In the rows, zero is written as 128.
Each path below is one point turned by a fixed rotation once a step. After each direction that follows a path, write how fast that rotation turns it, in degrees per step (0 if it stays still).
Each turn is a multiple of 5 degrees from 10 to 175, or 0.
Each row of a path follows its step; steps can be skipped.
Path 1:
step 0: [122 129 122 113 137 135 137 121 126 118 118 111 120 130 130 123 146 136
 129 127 140 121 123 135 123 123 123 132 133 126 134 136 138 134 131 123
 125 128 122 140 131 121 138 129 116 118 133 132 119 132 129 132 132 138
 135 141 131 135 140 131 144 125 124 110 115 120 117 130]
step 6: [127 129 136 128 142 141 139 131 135 118 122 133 115 131 133 140 145 137
 135 134 128 120 125 133 124 125 134 124 136 127 126 130 132 122 137 130
 115 144 120 128 115 126 130 136 116 119 120 132 126 134 132 138 122 131
 148 142 124 138 138 134 127 127 125 111 125 124 121 117]
step 7: [133 115 131 111 146 136 133 121 148 123 131 135 135 140 139 132 125 146
 121 129 128 136 125 125 132 130 127 136 130 114 127 123 131 140 124 127
 128 128 123 137 110 122 122 116 120 127 135 129 122 134 120 126 126 130
 143 136 139 137 130 137 137 125 120 120 127 123 138 125]
step 8: [124 128 125 117 143 131 126 123 127 123 134 133 126 134 128 121 131 137
 128 134 136 124 137 122 141 139 115 128 134 126 126 120 125 112 126 122
 123 107 132 132 125 135 122 137 137 119 136 116 121 139 114 115 132 139
 140 125 133 127 141 138 123 124 131 107 122 122 132 121]
step 13: [127 121 131 125 135 142 124 132 135 120 128 126 128 126 123 131 133 138
 129 140 129 136 135 128 136 133 134 124 136 112 110 119 130 113 124 131
 128 111 125 124 119 119 109 124 124 128 124 125 128 140 122 128 118 131
 146 137 137 134 135 136 140 128 131 120 114 124 145 133]
step 18: [136 121 140 113 142 138 129 131 136 129 127 124 127 133 138 131 142 144
 132 135 136 127 119 122 124 132 125 133 120 123 117 125 139 120 128 126
 108 123 121 135 118 121 122 114 127 130 134 137 128 137 125 125 122 132
 136 140 124 143 145 130 142 122 123 117 130 134 125 122]
step 21: [134 126 144 106 136 142 122 128 123 121 123 111 123 133 120 136 133 137
 125 119 142 123 132 132 116 126 129 126 138 121 139 122 129 127 146 134
 126 129 134 145 128 126 128 128 123 119 108 133 138 129 128 126 120 137
 135 136 133 133 132 132 130 128 127 118 118 126 119 136]
step 23: [132 129 130 130 153 137 128 119 135 127 132 129 123 124 118 133 132 147
 132 128 127 131 140 117 140 137 114 135 125 119 127 134 142 139 119 120
 115 132 116 129 118 120 135 130 132 123 132 119 130 137 125 116 119 130
 133 134 138 140 139 127 130 119 117 118 126 122 124 133]
step 24: [136 125 133 115 142 127 134 130 134 134 133 134 126 124 118 139 143 130
 122 135 131 136 138 128 121 131 124 128 137 113 113 121 136 110 136 131
 123 119 120 119 129 129 117 134 124 112 132 135 127 140 120 126 122 138
 138 138 122 130 141 141 132 124 126 110 126 128 127 131]
step 26: [135 128 137 112 144 140 130 127 128 116 130 127 131 134 129 128 117 146
 123 122 143 112 135 129 132 120 127 128 133 125 140 121 119 128 134 129
 124 123 135 119 123 127 140 133 134 131 131 120 131 130 127 126 137 131
 152 128 130 140 140 131 115 133 117 114 122 123 119 129]
[129 130 128 128 127 129 126 133 133 127 125 128 130 128 130 129 127 128
 129 129 130 129 128 127 125 127 129 126 127 128 130 128 127 127 130 129
 128 131 131 126 126 130 125 128 126 130 124 127 133 127 129 126 124 130
 130 130 125 129 126 128 130 129 133 128 130 129 128 127]
95
[127 127 125 129 130 126 127 130 128 130 133 127 126 129 126 130 129 129
 127 122 129 126 125 128 125 128 129 128 128 129 127 131 127 128 128 130
 127 131 129 129 127 131 126 128 130 125 127 128 126 127 130 123 126 128
 126 132 129 131 131 130 128 129 125 127 131 126 130 130]
20
[129 125 127 127 128 131 125 129 127 130 127 127 127 130 127 131 125 129
 127 127 131 128 126 129 133 129 127 126 129 129 128 124 124 128 127 129
 127 129 129 131 128 127 128 129 124 130 125 126 127 128 129 126 131 131
 126 125 129 123 129 126 125 126 129 127 130 131 129 130]
60
[127 127 129 130 125 129 125 128 126 123 126 125 126 127 128 128 131 128
 127 128 127 124 129 125 125 130 132 130 130 128 124 126 125 127 129 128
 131 125 128 128 127 125 126 129 130 129 126 129 128 126 128 127 128 128
 131 131 129 130 130 127 126 126 128 132 130 132 126 128]
90
[127 128 127 128 127 129 128 131 126 128 124 128 129 127 126 132 126 129
 129 128 126 128 125 130 127 129 126 129 127 129 128 125 123 129 127 128
 127 127 127 125 128 126 127 127 126 128 133 128 127 130 131 132 129 125
 130 129 124 132 130 128 130 130 127 125 129 128 127 131]
55
[130 131 125 131 130 132 128 126 130 130 127 128 125 129 126 126 127 126
 129 130 127 128 127 125 129 128 130 128 129 127 132 128 127 126 127 132
 132 127 131 128 128 128 126 124 126 130 133 125 128 127 126 126 127 126
 129 129 131 129 126 126 124 129 126 127 128 128 129 128]
120
[125 128 131 126 130 128 126 128 129 128 127 134 128 132 132 129 131 127
 127 128 127 124 126 127 129 127 127 125 126 130 129 128 126 127 131 126
 125 131 130 128 129 130 126 125 129 126 131 129 129 128 124 129 133 128
 130 128 130 128 126 129 127 127 127 131 128 129 129 126]
35
[128 127 126 126 127 126 131 130 130 127 130 128 127 126 127 131 126 127
 129 128 131 129 130 129 128 133 129 126 128 125 129 127 127 127 128 128
 125 124 129 129 130 123 125 127 131 126 130 127 128 125 130 126 128 130
 129 127 127 129 126 128 128 130 126 130 131 128 131 122]
65
Path 2:
step 0: [134 121 131 140 131 135 120 128 131 135 128 119 126 138 126 143 130 133
 137 122 123 130 120 148 124 135 129 124 146 121 129 130 113 129 125 135
 126 125 112 148 135 111 120 139 125 126 129 139 125 124 123 137 132 134
 136 125 118 121 140 125 121 129 133 117 125 126 133 118]
step 2: [133 127 115 123 131 127 132 128 129 137 143 114 124 132 126 132 120 136
 137 124 134 125 123 133 141 123 127 127 142 121 117 125 110 137 133 141
 124 119 129 122 131 133 130 138 142 128 144 123 128 128 126 125 125 140
 131 120 128 139 134 133 130 129 126 129 126 109 139 106]
step 4: [113 125 113 142 134 134 119 128 124 123 131 115 119 128 127 117 116 139
 128 122 113 114 133 132 112 136 132 129 142 113 132 118 136 126 137 122
 128 127 125 112 132 131 133 130 138 119 137 131 129 122 125 125 120 128
 127 122 122 136 126 138 129 133 120 130 134 118 135 123]
step 9: [132 131 130 134 122 126 123 122 121 138 118 126 112 140 116 138 120 137
 130 112 122 116 130 140 126 129 120 117 141 116 124 140 114 130 120 141
 126 129 113 134 138 125 129 140 127 124 131 127 129 121 135 127 115 122
 128 124 129 122 131 124 118 131 129 137 124 131 141 115]
step 13: [124 127 114 139 122 135 122 134 122 129 135 128 129 143 136 118 115 134
 132 141 114 135 131 139 111 126 130 129 143 123 124 126 143 129 137 125
 116 138 122 122 124 126 126 142 134 118 127 138 129 121 118 130 120 140
 127 123 123 125 132 128 125 128 118 114 122 119 134 134]
step 14: [134 128 125 144 121 125 132 136 138 122 144 129 122 139 117 125 121 140
 133 122 126 122 134 128 131 133 136 128 133 131 129 136 119 135 110 117
 141 129 116 109 118 114 129 125 128 136 139 124 124 131 115 134 121 115
 125 139 124 127 124 128 131 137 124 126 133 129 130 115]
step 18: [140 134 124 136 135 123 138 124 133 136 122 125 119 138 125 147 116 143
 130 123 110 135 134 128 128 119 122 122 147 128 120 127 122 132 134 135
 124 122 118 133 137 123 121 136 132 123 135 125 139 133 131 125 130 135
 128 117 133 130 122 128 124 129 140 125 115 125 145 115]
step 20: [124 127 130 121 125 136 134 146 129 136 134 126 130 131 127 124 116 138
 119 117 126 120 136 136 116 130 125 136 135 131 121 122 131 138 134 123
 128 132 122 124 125 121 134 130 135 111 140 119 135 120 116 116 125 130
 134 112 128 140 130 142 133 126 131 126 130 107 137 115]
step 24: [136 131 132 129 132 137 117 127 119 132 137 122 136 144 122 117 121 135
 121 131 115 113 132 123 137 131 131 124 139 133 126 143 121 130 124 129
 144 128 115 117 125 131 133 130 120 125 126 120 127 138 140 117 122 143
 131 122 137 126 118 116 131 122 128 113 124 138 135 134]
step 25: [125 129 138 131 148 138 117 124 124 133 134 122 120 132 123 135 119 138
 130 124 118 121 135 128 122 125 121 117 138 119 132 124 121 119 123 137
 122 121 118 142 131 121 132 124 121 117 143 124 121 117 116 139 121 130
 127 133 120 123 138 141 116 138 131 123 131 132 140 119]
[128 130 127 129 129 132 129 126 125 130 125 127 126 130 127 133 131 130
 128 133 130 129 127 130 124 129 127 127 129 128 128 129 130 126 126 131
 127 131 130 129 128 128 127 128 126 127 128 125 124 127 129 129 131 130
 127 126 128 125 128 130 128 127 125 129 128 131 126 126]
115
[129 127 128 127 126 130 128 129 128 130 127 129 128 128 128 129 126 128
 129 128 127 127 128 125 124 125 128 128 131 128 131 128 129 125 126 131
 132 130 129 122 127 129 129 130 125 128 131 129 127 127 126 127 128 126
 124 127 127 130 127 123 128 132 129 129 127 129 134 130]
70
[129 127 129 132 128 128 129 127 127 126 127 131 130 128 128 131 126 127
 128 129 127 128 127 131 128 130 129 129 129 129 126 128 127 129 125 129
 127 127 130 125 129 128 132 131 130 130 124 130 127 128 130 126 125 127
 128 126 130 125 123 129 127 131 131 123 132 131 126 131]
140
Path 3:
step 0: [132 134 136 137 135 133 126 128 130 119 135 115 122 137 113 137 133 132
 138 137 120 141 133 139 114 116 134 129 117 140 127 132 130 140 129 135
 132 116 121 125 128 148 134 131 124 140 114 129 141 140 123 131 113 137
 131 135 140 131 127 126 126 131 115 131 132 118 135 118]
step 3: [127 125 142 128 130 118 133 134 140 121 118 135 123 139 139 127 130 130
 123 149 119 120 123 120 117 119 128 116 136 141 134 125 120 138 131 133
 128 122 125 110 133 141 132 113 117 133 122 126 125 146 129 130 124 143
 117 133 138 127 126 140 126 120 132 122 126 115 128 131]
step 4: [123 131 124 129 137 112 112 127 124 118 124 122 121 131 134 130 128 127
 120 126 121 135 124 123 119 114 138 131 124 129 117 132 128 139 133 119
 128 129 120 111 141 135 128 134 132 131 120 134 135 131 113 143 140 154
 135 138 131 119 135 120 125 127 125 115 142 120 126 130]
step 5: [126 114 138 138 131 122 122 137 125 114 129 135 127 141 130 132 118 136
 118 131 137 130 128 139 123 131 124 126 122 120 117 120 134 141 137 122
 123 126 137 123 133 136 132 121 134 121 128 128 140 133 133 145 122 139
 141 133 143 128 127 126 136 144 145 139 136 132 113 141]
step 14: [126 114 146 140 127 111 114 127 128 129 127 132 128 133 144 134 132 142
 134 130 132 137 141 131 125 131 131 137 115 135 123 120 123 131 140 125
 142 124 133 123 134 135 126 126 129 133 121 118 132 126 126 135 139 138
 134 131 140 151 127 128 131 139 118 143 121 122 119 126]
step 15: [144 122 148 139 129 111 140 102 129 120 117 129 130 132 130 128 121 129
 133 143 119 137 115 127 121 119 126 121 137 117 120 127 117 141 137 129
 129 124 133 127 126 130 125 122 125 139 120 128 120 131 133 142 123 142
 125 127 137 128 126 137 128 129 126 129 120 124 123 121]
step 16: [138 127 131 134 115 121 124 135 124 124 125 117 130 131 144 129 127 140
 126 143 135 137 120 131 126 123 121 109 123 131 115 134 128 136 124 118
 123 133 126 110 123 144 121 132 123 130 120 138 131 130 121 131 135 147
 135 142 125 125 112 138 126 118 123 119 135 116 136 125]
step 19: [136 133 142 137 126 133 130 124 128 119 138 125 134 131 123 136 135 131
 120 134 135 125 127 132 118 117 133 114 128 118 136 134 137 136 132 136
 124 119 142 118 139 142 130 136 121 137 122 132 123 136 114 141 120 140
 143 132 132 122 137 139 129 137 129 142 135 117 137 113]
step 21: [117 124 140 152 127 124 130 121 130 113 127 127 125 129 132 121 125 129
 121 126 109 135 129 118 122 130 131 127 136 133 134 124 131 141 132 131
 139 134 118 127 135 136 143 111 131 140 126 129 137 140 128 126 125 157
 125 124 143 129 122 125 127 125 131 130 139 128 133 128]
step 26: [116 110 131 134 125 125 126 136 141 116 117 126 122 128 130 133 131 142
 119 143 130 135 119 152 132 127 135 142 127 127 127 122 136 131 125 134
 134 110 134 126 131 141 122 127 122 132 119 135 126 117 128 128 138 140
 135 135 139 135 132 124 135 131 132 135 120 110 122 125]
[130 129 130 128 130 127 125 131 133 125 125 128 128 129 128 127 126 127
 129 130 128 126 128 125 126 128 128 127 129 125 124 129 126 126 130 126
 127 128 130 125 129 126 129 129 130 125 128 125 129 129 131 125 130 128
 130 128 124 126 126 131 128 125 128 123 129 127 129 128]
55
[127 129 127 124 129 130 127 123 129 129 129 130 128 132 130 132 132 126
 126 130 126 127 127 129 130 129 130 127 125 125 128 126 130 130 126 128
 131 126 127 124 132 130 125 130 130 127 129 130 127 126 129 126 129 126
 128 131 128 129 126 128 129 126 127 127 131 126 132 128]
115
[128 126 124 130 126 126 128 131 128 129 128 128 127 127 128 127 130 127
 124 129 127 127 126 131 129 132 129 125 133 129 125 127 125 128 127 128
 130 132 124 128 128 130 129 125 125 131 127 130 127 127 128 126 130 128
 128 127 129 126 128 129 128 122 129 128 126 129 130 126]
80
[129 128 129 129 128 129 129 129 130 128 128 127 124 132 128 127 130 126
 125 126 127 127 127 132 128 129 125 128 127 131 130 129 130 129 128 129
 126 125 130 123 130 126 129 125 133 129 127 129 128 133 124 130 129 128
 127 124 127 125 127 126 125 128 128 128 129 131 128 125]
20
[125 130 129 131 129 128 128 126 132 128 131 125 129 126 126 131 127 130
 127 127 128 128 123 125 127 128 125 129 130 128 130 125 124 131 129 125
 130 128 129 128 132 126 131 132 128 129 126 129 128 127 125 128 124 127
 128 128 126 130 128 130 129 127 131 128 126 132 128 128]
175
